500 stands for zero in the data rows.
Here are some rows, each followed by its group. Groups can overlap.
[810,703,650,823,804,824,937,852,755,707,683,898,761,657,960,592,568,698,654,
 583,682,769,665,521] A
[765,652,566,676,639,751,786,869,686,694,674,800,555,675,872,569,569,587,460,
 660,575,638,797,591] A
[503,295,553,449,442,586,427,454,351,462,383,449,432,445,437,378,404,459,417,
 389,362,345,481,463] A
[467,587,385,450,341,416,437,409,450,409,457,416,504,390,479,577,529,501,474,
 453,484,361,325,422] B
[419,382,430,391,589,445,417,367,525,372,422,373,347,480,394,393,368,450,457,
 446,462,577,476,519] C
[379,447,277,377,403,409,377,419,353,310,407,333,274,434,324,295,245,344,283,
 403,344,324,356,394] C
[471,520,430,463,346,478,430,393,393,410,483,471,473,415,558,457,459,521,422,
 423,437,376,342,470] B
[508,427,540,407,469,396,440,481,410,508,511,421,442,542,409,506,529,514,589,
 492,483,509,440,505] B
[572,719,331,587,407,431,590,612,547,510,660,638,602,468,670,590,616,559,475,
 475,621,573,494,476] A
[316,563,370,454,419,427,376,459,515,514,490,369,552,443,429,492,514,346,477,
 507,480,323,424,522] D
[409,335,455,372,390,476,317,367,425,367,526,390,494,379,459,497,552,486,428,
 412,480,422,346,539] A
[398,619,408,515,523,418,499,411,509,330,426,466,426,472,452,464,370,453,421,
 506,510,542,497,461] C
[438,349,419,347,455,474,415,440,287,324,321,412,275,529,244,311,230,373,292,
 446,300,358,383,406] C
[547,355,453,527,490,597,500,613,500,524,488,547,524,538,554,426,515,493,392,
 483,427,489,611,528] A
[392,546,490,465,366,505,466,496,432,463,437,464,553,400,495,492,518,387,446,
 498,453,390,466,357] A
[419,438,410,427,419,443,358,384,409,392,476,405,478,415,425,475,471,488,386,
 440,422,290,359,528] E
[582,432,666,479,470,416,430,440,472,484,453,533,502,530,529,578,602,565,526,
 609,501,568,514,494] F
[510,443,374,425,446,487,438,496,555,438,640,483,548,475,618,500,623,529,423,
 474,563,566,482,551] A
[562,316,485,423,528,516,494,292,286,542,216,439,343,401,449,350,385,549,639,
 289,293,448,412,301] B
[375,369,314,362,452,433,362,302,316,250,390,312,307,406,349,405,248,502,290,
 313,340,317,186,495] C
[544,258,498,401,461,546,429,426,365,499,410,456,382,518,466,369,393,526,440,
 402,310,377,452,470] B
[485,505,642,564,637,551,520,555,618,604,566,542,587,574,447,672,586,565,604,
 564,606,517,601,661] E
[373,281,518,450,470,601,417,384,327,544,291,408,450,471,442,359,346,459,421,
 415,249,223,357,522] D
[452,487,462,520,551,449,484,391,435,340,349,467,363,520,442,416,285,501,381,
 451,427,493,500,484] C
[536,465,782,586,496,540,544,570,539,514,446,564,601,566,550,542,577,521,557,
 634,548,561,564,502] F
[516,586,473,512,618,467,570,508,588,477,463,502,424,568,436,534,393,551,463,
 526,537,614,615,539] C
[494,351,472,411,562,454,473,425,284,402,267,359,258,548,276,269,167,414,396,
 452,283,386,370,454] C
[493,702,632,697,713,544,672,617,719,673,532,671,697,613,600,733,600,483,677,
 656,684,588,643,543] D
[609,510,466,575,530,580,514,666,611,530,695,626,655,565,665,573,651,631,453,
 553,596,598,518,713] A
[536,567,505,474,510,330,519,430,455,434,518,472,556,470,437,552,568,488,629,
 506,628,530,321,407] B
[432,487,347,354,504,384,410,452,397,310,529,363,372,484,355,467,363,476,377,
 426,465,460,260,535] C
[469,407,509,459,388,540,425,470,364,418,484,465,439,424,468,400,444,464,401,
 451,403,305,503,466] A
[432,510,453,456,385,507,465,475,447,412,541,488,564,452,549,445,522,426,413,
 514,500,485,476,398] A
[497,568,521,538,556,421,476,437,616,447,566,464,552,492,524,602,575,585,514,
 559,611,561,533,533] C
[444,432,529,540,552,479,452,462,529,506,518,506,575,594,535,588,550,559,550,
 541,536,534,576,699] D
[453,325,631,427,549,591,426,687,472,614,539,562,576,647,408,557,581,408,463,
 601,495,416,527,687] D
[424,375,545,489,428,565,423,506,358,469,431,474,493,438,440,413,485,404,432,
 447,397,387,562,439] A
[495,535,449,527,608,405,492,396,533,381,417,446,442,514,427,484,330,551,465,
 468,503,541,474,521] C
[529,597,569,558,530,427,516,481,598,543,531,550,562,486,479,694,609,557,622,
 531,625,565,548,517] B
[443,442,425,464,515,363,436,346,390,362,375,377,268,459,362,451,297,520,468,
 365,424,533,469,469] C
[567,486,484,586,461,581,522,644,527,569,673,552,593,547,577,492,540,622,458,
 455,574,514,536,648] A
[561,535,403,485,482,480,459,700,650,489,792,515,618,550,544,559,713,518,438,
 583,695,571,561,683] A
[554,329,478,384,390,485,391,399,369,428,535,483,422,449,479,441,508,539,397,
 450,385,427,416,526] F
[551,521,435,524,599,416,533,386,478,404,375,508,359,516,429,516,345,582,443,
 455,503,584,512,543] C
[562,383,622,536,539,578,515,459,522,552,412,540,432,548,524,457,469,579,564,
 508,408,554,675,521] B
[384,457,538,479,471,376,397,477,443,256,414,377,397,566,371,463,344,438,315,
 607,459,458,406,541] C
[489,540,532,475,460,527,540,686,536,643,567,461,612,654,575,547,615,432,655,
 625,527,565,494,534] G
[734,683,676,763,895,602,815,700,812,723,692,841,776,742,731,823,678,734,742,
 712,807,792,620,723] D
[434,511,455,505,428,570,509,494,486,562,464,413,556,518,556,505,510,460,631,
 468,441,466,456,464] G
[384,527,309,441,401,406,431,414,330,247,417,417,362,454,398,428,271,424,269,
 435,372,382,300,415] C
[441,450,392,439,401,481,414,455,470,488,503,390,528,471,528,534,577,461,600,
 456,498,453,340,555] G
[425,488,364,479,428,554,452,511,488,511,485,511,504,451,526,402,507,413,363,
 481,441,406,494,498] E
[687,767,565,684,732,648,802,662,763,558,750,688,680,555,744,686,599,638,689,
 594,733,671,462,491] B
[572,484,410,437,389,397,394,381,376,474,505,495,365,398,407,514,502,525,532,
 398,442,465,456,461] F
[527,445,535,495,488,622,495,710,613,533,764,575,633,586,623,527,680,546,417,
 574,649,578,542,700] A
[406,487,374,407,371,434,377,435,459,363,599,438,508,451,509,501,517,444,400,
 478,517,382,391,518] E
[589,493,797,620,567,611,607,639,555,689,466,600,566,615,527,517,559,558,631,
 588,541,590,703,481] F
[495,543,463,483,473,447,458,498,558,419,628,490,592,421,547,593,625,494,486,
 516,608,494,412,526] A
[662,713,581,717,760,567,750,629,750,646,603,780,759,671,799,785,665,712,688,
 630,753,751,608,698] D
[608,527,506,513,519,474,602,392,272,696,292,515,314,433,440,393,337,534,708,
 280,352,476,586,277] B
[598,620,619,595,670,536,647,545,718,601,517,610,650,505,610,742,663,600,678,
 579,651,658,573,503] B
[668,594,313,557,510,474,601,533,507,590,633,614,526,476,617,521,558,640,519,
 350,575,590,652,549] A
[593,472,598,521,518,399,465,501,582,550,511,494,461,517,420,533,613,495,617,
 587,565,595,651,492] F
[645,272,345,446,525,477,417,370,428,434,567,500,453,462,584,490,537,739,422,
 326,440,563,427,661] A
[465,616,625,535,422,421,461,532,591,550,503,495,528,479,461,580,649,409,625,
 630,601,593,646,377] F
[569,575,644,631,505,482,548,494,557,607,407,620,524,493,537,469,532,488,535,
 596,464,550,740,412] F
[409,506,427,451,529,418,402,377,499,328,396,417,401,433,472,459,380,487,404,
 442,468,508,468,530] C
[499,473,746,504,554,489,512,540,513,559,445,461,527,595,440,555,562,505,675,
 603,559,618,614,496] B
[479,508,557,503,457,596,512,822,657,526,767,555,670,614,573,510,686,411,351,
 717,633,561,599,640] A
[462,544,359,492,514,482,550,458,410,399,386,468,465,439,463,379,271,486,379,
 351,439,384,301,428] C
[545,424,504,542,417,590,514,597,447,547,509,546,480,528,557,355,449,478,370,
 499,432,425,620,460] A
[622,602,668,724,623,567,740,612,624,688,427,665,558,597,589,565,514,596,601,
 633,514,657,740,412] B
[481,521,486,475,445,579,522,563,491,552,584,517,519,487,542,463,500,527,498,
 438,485,448,479,542] B
[370,443,430,433,355,463,400,379,379,489,394,375,404,398,331,434,444,381,418,
 434,363,348,404,363] B
[394,471,437,474,384,490,428,418,402,493,363,402,433,398,375,417,446,407,446,
 469,327,324,425,370] B
[429,404,511,472,439,563,440,488,458,441,477,416,495,416,484,415,489,451,453,
 451,444,359,491,438] A
[372,722,436,538,549,406,533,438,563,431,416,474,460,440,409,447,380,357,474,
 525,544,584,540,344] C
[475,508,419,487,581,432,497,381,494,345,318,469,359,513,414,405,321,427,391,
 499,438,540,516,473] C
[509,462,417,426,380,491,459,424,374,457,501,485,425,462,489,382,441,487,403,
 428,403,401,458,453] B
[268,362,419,342,486,586,382,407,480,554,419,339,517,453,397,402,481,341,478,
 441,390,329,409,499] D
[312,411,388,360,414,551,380,412,423,500,441,369,474,424,416,381,451,351,419,
 432,393,247,445,492] D
[447,486,359,446,578,381,407,351,547,283,448,423,458,483,447,531,458,538,448,
 445,567,616,365,615] C
[658,542,504,631,548,634,638,705,585,606,625,657,609,584,717,533,561,634,446,
 556,511,591,608,606] A
[410,718,413,517,415,459,598,548,530,632,505,498,583,404,535,394,493,349,449,
 512,529,421,457,300] B
[532,459,668,580,500,529,528,480,535,600,418,581,512,505,530,498,547,533,551,
 548,458,561,695,449] F
[483,394,623,522,707,582,525,502,636,628,470,531,620,573,535,619,573,551,627,
 527,550,529,590,672] D
[574,427,643,519,593,564,542,556,574,638,614,555,509,584,527,580,566,642,633,
 485,570,626,679,650] B
[558,566,551,582,616,608,606,561,610,465,656,597,643,499,633,584,599,554,561,
 546,633,604,448,499] A
[384,444,486,477,394,513,438,461,421,476,480,411,498,407,470,392,514,414,433,
 472,429,401,482,400] A
[488,566,475,519,488,568,591,537,553,625,496,447,553,524,574,514,523,448,666,
 538,464,532,467,430] G
Which 4 groups are nearest to each row below, nearest first, going by the average distance to the group's rows?
[555,249,259,308,555,384,372,224,209,366,202,364,187,440,316,341,198,524,390,
 226,230,419,254,454] -> C E B G
[499,464,502,418,379,522,426,442,418,492,574,569,509,407,548,472,558,530,463,
 424,493,439,417,475] -> E G F A
[380,436,497,440,415,515,444,492,477,452,539,420,506,418,458,470,535,398,462,
 468,501,425,472,400] -> E G F C
[475,440,340,309,560,477,423,385,386,355,427,394,337,473,376,430,341,488,418,
 376,425,478,255,501] -> C E G B
[564,470,618,516,532,479,514,463,572,581,507,553,507,524,495,531,591,530,569,
 565,530,607,687,458] -> F G B E
[472,460,484,419,424,466,447,436,392,549,408,412,391,432,323,359,374,418,379,
 430,370,250,416,381] -> C E B G
[418,265,559,428,469,644,408,408,393,487,419,446,466,425,438,362,494,467,454,
 415,380,432,466,499] -> E G C F
[487,378,654,426,284,420,401,510,239,361,423,430,423,496,380,419,442,435,404,
 545,373,335,432,400] -> E C F G
[328,362,324,359,462,479,366,362,359,336,340,264,268,382,284,265,237,365,304,
 340,280,306,349,424] -> C E B G
[672,586,473,597,597,677,611,752,697,547,802,685,606,606,756,603,635,616,503,
 606,653,674,639,687] -> A G F D
Which 5 groups are nearest to each row below, nearest first, going by the distance to the centre of the group?
[436,457,469,407,383,402,380,329,344,363,457,387,440,388,439,494,503,501,578,
 395,505,448,289,436] -> C E B G F
[498,281,491,392,390,452,373,494,393,492,480,353,433,605,460,458,503,439,535,
 566,373,499,372,612] -> E G B C F
[466,485,469,442,400,517,414,419,515,458,574,419,509,340,496,490,589,524,502,
 444,525,393,366,471] -> E B G A F
Which 5 groups are nearest to each row below, nearest first, going by the average distance to the group's rows?
[394,533,426,452,499,405,453,379,470,345,393,412,369,457,442,432,329,431,389,
 466,452,508,503,451] -> C E G B F
Which 5 groups are nearest to each row below, nearest first, going by the distance to the group's nearest row?
[339,483,369,426,384,420,356,457,407,478,470,347,467,469,369,481,448,347,434,
 473,464,221,410,523] -> D E B A G
[459,573,581,567,683,564,564,554,723,661,498,562,692,536,566,681,639,495,675,
 586,632,552,596,605] -> E B D A G
[287,361,414,400,436,539,357,432,400,546,428,347,436,477,339,358,427,315,453,
 457,362,265,514,476] -> D B A E C
[592,590,674,560,570,422,555,612,619,658,626,552,503,557,430,611,646,509,692,
 606,647,669,726,487] -> F B E G D
[542,628,572,563,544,425,519,526,668,639,579,551,626,509,558,669,700,614,629,
 598,646,692,594,614] -> B E C A F
[432,484,321,373,381,385,352,451,503,433,498,397,518,415,460,501,594,397,454,
 465,490,449,387,479] -> E G D B A
[397,642,441,495,377,454,441,516,514,432,534,452,572,371,548,504,597,362,488,
 531,573,411,446,399] -> A D B E G
[518,544,618,541,498,466,521,449,566,539,474,553,564,482,558,572,628,512,571,
 566,571,622,602,440] -> B F C G D
[328,566,499,466,386,576,478,520,502,546,444,450,550,357,497,400,522,314,469,
 519,431,387,563,268] -> A B E G D
Which 4 groups are nearest to each row below, nearest first, going by the distance to the centre of the group?
[550,533,548,573,612,398,538,530,487,441,404,483,446,608,425,529,350,541,461,
 565,490,580,447,603] -> B C F D
[597,532,375,540,528,586,552,587,496,555,593,608,539,529,623,551,515,616,460,
 408,515,459,556,661] -> A D B E
A new table starts here, with new groups. Each row is followed by its group. Groups can overlap.
[495,576,425,507,537,367,544,480,441,532,578,665,523,472,474,698,316,520,309,
 491,546,678,352,324] DH
[619,504,534,476,505,579,411,373,421,626,474,449,443,526,657,505,424,486,652,
 552,434,466,467,487] SB
[445,581,590,496,455,671,407,353,468,682,490,532,529,580,548,573,369,362,697,
 348,550,524,374,469] HF
[186,309,575,507,461,636,495,341,633,318,438,421,499,570,660,332,697,449,635,
 513,570,427,715,696] GD
[632,429,482,465,577,531,502,339,396,514,539,478,414,462,667,449,465,454,571,
 664,489,525,493,475] ZR
[549,443,423,499,680,313,458,623,411,412,675,671,534,386,364,591,363,586,295,
 500,483,662,429,377] DH
[532,505,408,556,500,337,349,722,556,418,523,615,590,453,213,448,517,528,524,
 416,516,484,507,653] CF
[264,592,641,577,303,658,635,453,728,378,319,396,613,633,524,410,636,442,500,
 342,572,295,608,689] GD
[588,671,632,489,391,478,701,504,561,641,421,520,544,503,478,667,367,457,424,
 339,491,494,349,424] GD
[659,450,302,532,613,372,324,745,376,412,631,512,523,393,245,501,458,647,437,
 603,503,504,536,487] CF
[597,419,357,509,703,448,408,572,335,506,681,585,456,364,384,520,400,614,481,
 594,426,620,409,432] CF
[415,509,634,482,488,783,469,266,393,721,479,459,531,579,643,563,355,364,684,
 373,530,526,429,459] ZR
[582,716,642,530,376,478,684,570,568,608,362,494,620,540,460,652,440,468,324,
 331,511,430,334,408] GD
[451,443,360,481,719,359,366,620,384,311,726,668,515,386,329,575,414,651,316,
 591,541,671,440,363] DH
[621,388,371,537,437,443,472,598,523,325,470,363,470,529,507,333,720,554,460,
 654,493,375,716,571] SB
[531,731,647,537,326,575,607,450,594,632,373,486,582,593,501,570,483,437,483,
 273,492,384,404,491] GD
[323,644,680,571,324,604,651,454,706,422,294,402,626,620,521,461,634,436,464,
 321,551,282,566,675] SN
[659,364,347,532,651,423,349,630,351,520,678,526,486,419,388,479,417,559,502,
 610,485,550,435,427] CF
[593,467,316,531,558,454,375,743,436,411,601,570,544,358,245,446,475,561,540,
 557,461,584,490,503] CF
[448,411,403,478,722,346,412,648,401,419,741,617,508,350,311,606,394,632,266,
 570,512,694,449,371] DH
[338,577,574,522,373,531,526,442,725,419,360,461,499,585,479,427,669,393,591,
 432,522,407,620,696] SB
[505,667,504,543,364,421,616,557,682,615,443,539,597,519,378,505,445,426,514,
 381,466,484,407,507] DH
[626,425,375,525,486,444,505,569,468,341,441,375,452,498,569,365,677,583,488,
 685,425,358,700,602] SB
[529,544,484,512,590,365,478,530,416,560,587,600,486,455,476,629,395,485,396,
 511,468,684,313,400] DH
[270,623,732,531,317,655,704,449,683,418,305,373,601,637,528,455,590,411,498,
 307,564,315,594,708] GD
[463,506,508,486,630,353,497,558,468,524,614,698,494,414,445,662,333,569,284,
 474,480,669,375,321] DH
[559,345,369,497,541,423,470,494,532,401,541,476,348,474,567,426,620,544,461,
 701,475,549,634,456] SB
[299,440,625,463,476,479,587,292,639,499,485,520,429,581,681,554,521,396,542,
 478,535,580,511,464] SN
[599,363,495,351,692,683,593,296,189,573,605,352,426,451,777,609,457,618,330,
 645,454,555,538,326] SN
[315,552,706,463,361,365,805,426,643,371,426,549,484,552,722,564,566,490,278,
 463,507,554,495,411] GD
[589,554,393,502,601,360,469,608,422,506,602,629,532,371,410,630,352,586,351,
 494,546,642,349,327] DH
[556,714,580,487,401,552,606,519,540,664,426,552,584,561,467,629,357,429,456,
 314,474,473,314,458] HF
[405,587,619,548,346,559,508,417,611,565,414,544,599,589,462,578,467,384,684,
 278,546,454,409,546] HF
[404,552,646,474,463,708,423,293,436,679,490,469,533,542,656,550,385,356,684,
 402,596,548,376,461] ZR
[440,440,560,451,595,532,370,391,341,676,616,583,505,465,538,622,349,438,582,
 487,552,680,340,383] HF
[265,612,675,540,305,667,624,433,696,419,316,400,612,626,540,440,636,413,518,
 313,577,317,580,712] GD
[268,387,564,493,404,593,549,398,578,311,441,378,456,565,622,298,711,477,645,
 551,524,421,760,715] GD
[524,334,341,499,597,360,450,659,469,210,574,450,417,416,449,300,644,652,441,
 722,543,489,719,575] SN
[520,472,431,478,660,396,397,550,379,543,659,640,474,376,415,579,339,578,430,
 527,501,695,416,351] HF
[581,611,547,489,501,399,548,527,442,606,502,646,497,438,469,631,374,517,492,
 406,470,560,351,399] ZR
[587,474,371,473,666,379,371,688,417,457,641,608,511,398,305,645,402,587,345,
 529,506,623,384,406] HF
[573,489,461,474,636,354,477,624,396,480,647,605,494,399,393,659,397,588,339,
 483,468,672,354,348] DH
[372,461,632,487,371,586,632,358,580,463,368,410,464,654,722,402,636,414,535,
 453,543,420,603,596] SN
[397,634,645,581,338,542,719,531,684,403,279,363,629,611,441,449,628,476,405,
 298,544,280,603,747] SN
[591,439,352,470,633,492,359,537,325,597,655,563,487,422,493,536,368,486,583,
 547,507,623,428,341] HF
[442,605,559,585,341,662,475,556,601,458,334,417,670,590,402,399,554,384,667,
 334,541,308,558,705] HF
[569,620,574,524,437,698,494,366,497,643,412,398,534,571,563,530,444,351,696,
 371,520,369,459,555] SN
[549,739,610,524,314,551,710,553,613,640,350,480,593,558,436,569,441,456,407,
 341,489,335,406,548] DH
[503,605,496,531,418,552,391,520,582,581,500,530,529,507,363,515,410,403,737,
 454,541,524,404,446] HF
[661,371,362,487,484,530,538,567,445,405,417,406,407,514,586,417,654,610,468,
 641,401,376,681,568] ZR
[443,508,563,407,607,615,395,334,350,663,609,575,480,485,623,608,310,426,608,
 471,531,618,367,398] HF
[593,384,412,459,480,412,513,571,546,396,426,401,485,482,510,330,712,598,476,
 599,412,403,759,634] SB
[561,450,490,497,606,403,372,504,430,656,583,544,458,423,489,554,462,523,566,
 509,478,630,387,351] SN
[398,554,554,527,457,680,435,351,522,672,522,515,534,547,547,588,395,336,681,
 326,561,579,366,421] HF
[544,492,454,473,617,297,448,565,436,470,614,637,530,389,429,586,411,545,372,
 533,543,679,335,429] DH
[559,485,497,477,438,464,529,464,543,569,398,447,441,556,637,435,564,475,540,
 626,429,455,541,516] SB
[575,680,614,501,365,560,651,512,638,573,352,515,611,544,433,592,462,448,451,
 342,514,389,345,506] SN
[450,448,555,381,636,516,456,332,356,658,594,562,429,457,596,676,367,470,502,
 540,548,673,443,326] GD
[249,617,700,545,300,617,571,412,713,493,336,431,570,621,542,454,582,416,555,
 353,571,372,551,650] GD
[542,525,407,491,661,353,430,666,356,500,671,604,525,368,317,634,319,593,357,
 539,534,651,397,342] HF
[642,513,325,548,590,365,376,754,427,386,635,556,539,395,258,440,480,661,434,
 551,435,471,490,520] CF
[518,563,550,549,412,394,532,543,616,560,445,599,496,536,436,513,441,390,481,
 416,518,570,433,497] DH
[450,436,546,426,613,607,400,335,331,632,592,566,480,472,634,626,378,451,591,
 484,544,663,364,337] CF
[311,703,718,543,279,609,755,450,687,434,295,420,618,626,532,479,539,438,406,
 302,581,324,531,680] GD
[449,438,397,467,636,320,486,647,375,405,719,646,533,383,326,578,390,629,310,
 566,531,708,418,367] DH
[321,415,532,503,391,577,563,412,641,338,399,352,471,597,636,318,705,481,540,
 561,507,391,740,724] GD
[545,415,416,422,705,445,469,493,325,555,672,546,420,435,486,579,402,571,492,
 563,476,691,432,302] HF
[498,625,552,569,359,428,600,632,747,369,355,489,576,591,372,447,584,475,364,
 442,473,334,550,642] GD
[435,408,374,457,696,325,356,656,409,389,759,617,530,355,341,549,420,656,250,
 603,536,684,455,413] DH
[428,633,636,498,355,679,558,374,521,607,411,500,523,611,604,563,481,345,633,
 326,469,463,432,523] DH
[609,382,349,509,547,522,298,463,420,658,587,547,501,417,508,534,392,478,657,
 559,521,543,470,417] HF
[629,736,647,530,320,476,671,594,571,518,391,521,620,506,410,655,420,498,333,
 354,463,355,384,505] SN
[375,247,315,516,685,328,421,659,468,124,640,498,477,383,368,387,654,695,315,
 729,534,554,760,584] SB
[415,678,737,484,381,697,648,307,527,653,368,445,590,601,629,623,430,390,483,
 296,555,425,361,528] GD
[647,434,498,498,463,468,594,466,536,498,426,396,413,493,603,402,658,521,532,
 585,454,401,599,511] SB
[543,500,561,454,528,546,478,379,508,613,508,539,443,529,615,530,455,385,600,
 448,476,573,420,412] SB
[531,483,571,417,502,572,648,335,466,608,474,480,420,527,746,611,441,434,426,
 506,479,592,439,368] SB
[386,561,705,461,366,582,740,335,600,562,363,494,468,564,729,532,522,435,408,
 357,531,530,483,477] SN
[458,577,482,559,315,429,663,629,700,360,344,479,579,568,373,468,690,520,445,
 466,483,313,564,644] GD
[548,555,402,616,383,641,473,685,523,413,393,349,643,514,301,347,656,521,517,
 420,541,194,661,787] CF
[647,467,472,463,516,484,632,560,514,413,432,391,399,531,537,337,675,573,400,
 639,385,361,682,556] SB
[652,468,491,470,421,545,625,532,530,360,343,336,472,526,587,433,670,582,404,
 622,413,327,693,590] SN
[260,591,629,561,304,604,557,457,694,417,323,426,562,659,541,430,601,421,556,
 359,577,363,607,675] ZR
[650,424,373,465,550,471,497,471,456,505,501,401,382,490,599,452,629,523,530,
 622,417,484,656,436] ZR
[731,410,344,483,600,502,457,544,322,529,588,399,371,409,481,395,525,620,481,
 670,459,488,596,540] SB
[505,442,406,565,598,501,195,569,462,503,644,597,484,437,406,439,427,479,672,
 523,444,573,459,494] CF
[618,543,539,432,408,505,753,464,502,576,334,406,469,581,678,568,575,525,322,
 544,424,366,576,445] GD
[296,616,706,530,314,626,674,415,686,449,309,410,621,646,548,460,582,417,518,
 307,559,324,567,661] GD
[532,440,460,517,602,529,317,528,462,654,548,568,468,499,409,433,488,410,680,
 496,487,547,398,509] HF
[491,525,498,471,616,378,500,525,423,521,601,652,493,436,470,654,373,517,348,
 445,568,706,307,347] DH
Which 4 groups are nearest to each row below, nearest first, going by the distance to the group's nearest row?
[751,457,403,477,508,570,517,504,356,657,472,337,397,513,615,460,519,586,493,
 548,474,401,555,489] ZR SB GD SN
[441,510,555,464,567,604,330,336,407,664,544,535,499,495,548,559,357,392,708,
 497,524,627,395,469] HF CF ZR SB
[608,734,612,525,372,545,662,531,560,646,374,511,595,504,462,627,464,472,399,
 285,428,410,376,458] GD SN DH HF
Group GD spreads out most along one direction. Which 3 other groups' directions of most spread are closest to that one, closest first?
CF SB HF
Which 5 groups are nearest to each row below, nearest first, going by the distance to the group's nearest row?
[449,642,619,489,468,639,412,364,479,687,497,565,524,517,520,577,375,363,660,
 362,520,555,369,450] HF ZR SB DH SN
Group DH spreads out most along one direction. Which 3 other groups' directions of most spread are closest to that one, closest first?
HF SN SB
Group HF spreads out most along one direction. Which 3 other groups' directions of most spread are closest to that one, closest first?
DH SN ZR
Which 3 other groups have their centres nearest to the centre of group GD, nearest first?
SN ZR SB
Group SB spreads out most along one direction. Which 3 other groups' directions of most spread are closest to that one, closest first?
ZR CF DH
Group CF spreads out most along one direction. Which 3 other groups' directions of most spread are closest to that one, closest first?
SN GD SB
Which 4 groups are nearest to each row below, nearest first, going by the average distance to the group's rows?
[579,338,354,530,560,396,467,554,480,278,572,460,418,455,496,288,662,611,505,
 723,488,462,649,551] SB CF ZR SN
[607,452,444,505,558,521,357,511,462,613,527,536,472,466,463,506,415,432,668,
 511,515,579,421,416] HF CF ZR DH
[544,442,425,527,432,494,583,450,612,459,391,405,413,526,582,398,642,512,545,
 628,466,409,635,580] SB ZR SN GD
[277,524,722,439,426,629,647,233,525,589,425,504,534,614,724,626,453,419,478,
 348,542,574,432,464] GD ZR SN HF
[557,530,360,575,523,387,343,726,602,381,556,561,575,442,180,412,540,508,500,
 485,525,448,536,613] CF DH SB HF
[674,360,392,462,495,495,523,542,505,463,478,359,405,509,548,350,654,613,457,
 658,433,396,637,604] SB ZR CF SN
[412,472,569,435,602,598,461,291,392,652,565,530,447,495,653,620,343,435,601,
 525,538,635,415,337] HF ZR DH SB
[645,545,328,520,697,331,531,798,358,380,661,536,568,341,214,526,454,717,133,
 507,532,501,497,450] DH CF HF SB
[568,380,366,497,531,457,532,624,516,367,482,368,407,481,497,321,691,584,443,
 729,442,376,711,623] SB CF ZR SN
[495,526,560,463,559,409,564,463,491,577,531,623,478,498,539,607,368,474,444,
 466,492,662,342,332] DH HF ZR CF
Which 5 groups are nearest to each row below, nearest first, going by the average distance to the group's rows?
[515,499,453,480,644,397,430,539,443,489,632,613,451,421,453,619,408,520,431,
 565,495,671,336,355] DH HF CF ZR SB
[648,426,383,461,578,529,304,583,407,519,632,520,411,426,443,466,435,519,604,
 591,472,568,489,457] CF HF SB DH ZR
[402,581,572,485,491,685,335,345,477,655,534,555,561,519,542,592,329,371,689,
 391,603,570,338,417] HF ZR DH SN CF
Which 4 groups are nearest to each row below, nearest first, going by the distance to the centre of the group?
[487,409,381,548,556,506,224,571,518,522,596,590,474,456,400,410,378,490,714,
 494,554,577,488,512] CF HF ZR DH
[600,460,470,521,613,482,354,489,383,613,590,568,469,409,504,545,394,467,650,
 519,444,560,423,400] HF CF ZR DH
[581,729,598,502,387,547,644,504,557,651,394,515,603,573,505,602,432,381,398,
 300,511,406,346,481] SN GD ZR HF
Which 5 groups are nearest to each row below, nearest first, going by the distance to the centre of the group?
[418,455,559,451,617,504,441,368,390,636,620,585,492,458,570,620,364,477,553,
 519,477,688,368,302] HF DH ZR CF SN
[411,439,564,436,636,647,420,266,320,637,630,533,479,447,640,610,327,453,579,
 504,549,683,398,358] HF ZR DH SN CF
[568,526,475,491,581,407,460,577,444,568,627,635,545,401,389,573,366,506,381,
 483,488,667,320,372] DH HF CF ZR SN
[592,492,341,487,675,373,392,690,402,483,658,602,524,344,328,623,435,597,346,
 509,516,609,380,387] DH CF HF SB ZR
[510,766,641,517,373,565,675,511,578,646,338,478,628,561,528,676,404,431,335,
 297,443,421,359,500] GD SN ZR HF DH
Which 3 other groups have their centres nearest to the centre of group ZR, nearest first?
SN SB HF
Which 3 other groups have their centres nearest to the centre of group SB, nearest first?
ZR SN CF
Which 3 other groups have their centres nearest to the centre of group SN, nearest first?
GD ZR SB
